A single turn carries every row of the set below to another of its rows. Some are shown first; where does it send the rows asked next?
j_466: -11 -11  29 -32   5  -4 -15  33 -47  38 -25   8  13  -6   2 -35   7 -14 -16   0  12  34  21   0  15 -13 -22   6 -36  -4 -12   3 -23 -29  -1 -14 -16
j_871:  14  -8  -1 -22   2  15 -38  21  -4  26   7  18 -10   1  34  -3  10 -52 -49  24   8  -3 -14  27   7  35 -19  10 -46  -4 -41 -12   7  -4 -50  13   6
j_483:  12 -18   8 -22 -14  18 -16  15 -20   4 -12   8  -4 -14  23  11 -21 -26 -11 -25   3 -23  -1 -19   3 -20 -37   0 -26   5 -14 -18 -24 -12 -22  22 -27
j_826:   3 -15 -14  -2   2  -5   5  14 -42   3 -25  14  36  22 -22   0  -4 -63  -9   9  26  10  47  -8   1  15  12 -11 -31  -6 -24 -39   0 -29  13  -9   8
j_99:  37  -3  18  23  35  12  11  12 -28  24  16   5  22  18  28 -13   8 -60 -34   8 -12  20 -14  -4  -8  14  11  -2   0  -4 -34 -31   1 -27 -15 -36  18
j_220:  -1 -11  -3 -22  14   5  26   2  -6  28 -32  15   6  19   6   1 -27 -51 -51  23   4  -5  14  18  11  31 -16 -21   1  36 -45   1  24 -15  -5 -11   4
j_990:  -2   5   8   1   5  16   0  16 -28  13   0  16 -15 -25  34  11 -23 -39  -6 -20   3 -25   5 -14   0  -3 -34   0 -27  -1 -10 -31 -16 -15 -41  15 -30
j_115:  34  16  19  13  44   6   9  14 -38  34  15   4  21  20  35 -23   8 -54 -35   8 -17  11 -21  -8 -13   1  -2  -4  -2   0 -32 -33   0 -24 -34 -23  -5
j_429:  22 -12   8  -1   5  17 -12  19 -22   9   5  22  -2 -14  22  -8 -29 -28   5  -4  -6 -25 -13 -22   5  -5 -41   1 -37 -14 -12 -24 -28  -7 -30  22 -16
j_686:  11 -19   1 -51  11  11  10  28 -19  25 -35   7   4  24  11   0 -24 -37 -58  22  20  -7  10  15  12  14 -29 -21  -5  36 -46  -4  22 -18   1   8  -6
j_646:   9  -6  -7 -27   4  17 -28  28  -1  21   8   0 -13  -3  33   5  11 -47 -43  37   9  -6   8   8  24  37  -2  24 -53  14 -40 -12  19 -12 -25  10  11
j_839:   3 -36  -4 -27 -13 -12 -12  10 -37   0 -30   4  18  27  -6  -1  -9 -70 -22   5  19  14  36 -17   7  19   3 -16 -34  -4 -26 -33  -9 -38  27   3  -5
j_305:  14   0  28 -20   5  -6  -6  16 -43  43 -35  25  11 -23   5 -33   9 -15 -13   0  -3  20  26   5   6 -18 -12 -10 -37 -27 -12  -7 -21 -20  -2 -24  -8
j_715:  38  20  14  -2  40   4  18  11 -31  30  -2   0  41  28  17 -17  10 -54 -35   4 -17  -3 -14  -3 -14   1   6 -10   7  -5 -18 -37  -8 -16 -25 -22  -2
j_296:  14 -10  -5 -35  15   7  20  25 -23  31 -33   2   3  27   7  -3 -29 -46 -49  50  16 -17  13   3  15  17 -17 -18 -21  35 -32 -12  27 -12  21  -2 -10
j_887:  11  -6   0  -5 -13  22 -11  10  -9   7  -5   4  -4 -12  25  12 -20 -30 -17   5  -4 -37  -8 -23   7 -10 -32  16 -44  10  -2 -16 -20   0 -25  16 -24
j_49:  41   1  12   4  32   8  13  14 -13  27   0   3  30  22  29   3  11 -71 -27  -4 -23  -4 -23   3 -10  13  13 -14   6  -4 -17 -34  -5 -11 -28 -24  -9
j_743:   1   0  24 -16   7  -1  -6  31 -38  43 -22   8   7 -22   9 -30   7  -9  -4  17  -2  15  22 -12  20 -21 -14  11 -51   2  -4   2 -14 -18   2 -21 -23
j_55:   1 -19  -4 -11 -16 -15  -4   5 -38   9 -36   4  16  17  -1  -3   1 -70 -26  25  13   7  39 -19   4  14  10  -9 -54  -9  -4 -30  -8 -30  25 -16 -17
j_126:   0 -24   0 -32   1  15 -44  31  -6  14  14   2 -10   5  30  -2   7 -47 -34  13  11  11  -2   7  22  36 -15  23 -43  11 -47  -8   1 -20 -34  23   7
j_343: -18  15  27 -16   8  -2 -13  13 -48  56 -16   4  10 -11  -6 -33  -3 -23  -2  -1   4  18  15  11  10 -14 -11   4 -26 -14  -8 -14 -26 -11   6 -16  -6
j_628:   1 -11 -12  -8   9  10 -39  26  -7  34  19  11  -6   7  24   3   7 -61 -19  17   6   4 -11  20  14  27  -2  11 -40  23 -54 -13  20  -4 -42  16  -7
j_557:  37   1  24  14  30  13   7  18 -27  28  12  -1  16  10  31   0   8 -69 -22  -6 -14   7 -17   1  -8  13  16  -9   1 -22 -14 -44 -12 -18 -11 -31   5
j_443:  10 -28  -6  -7  -4 -15  -3   8 -42   8 -32  21  32  38 -17 -20  -7 -74 -26  28  18  15  22  -5  -4  25  -6 -19 -42 -17 -17 -29 -11 -26  15  -9  -3
j_399:  34 -22  -4 -35  23   4  17  21 -14  26 -28  23  -1  16  18  -4 -29 -48 -44  35   3 -11  13  10  14  29 -16 -35 -10  20 -56 -13  29 -18   3   2   4

j_686 turns into -> j_483
j_743 turns into -> j_296
Where do these go?
j_115 turns into -> j_715
j_826 turns into -> j_628
j_443 turns into -> j_871

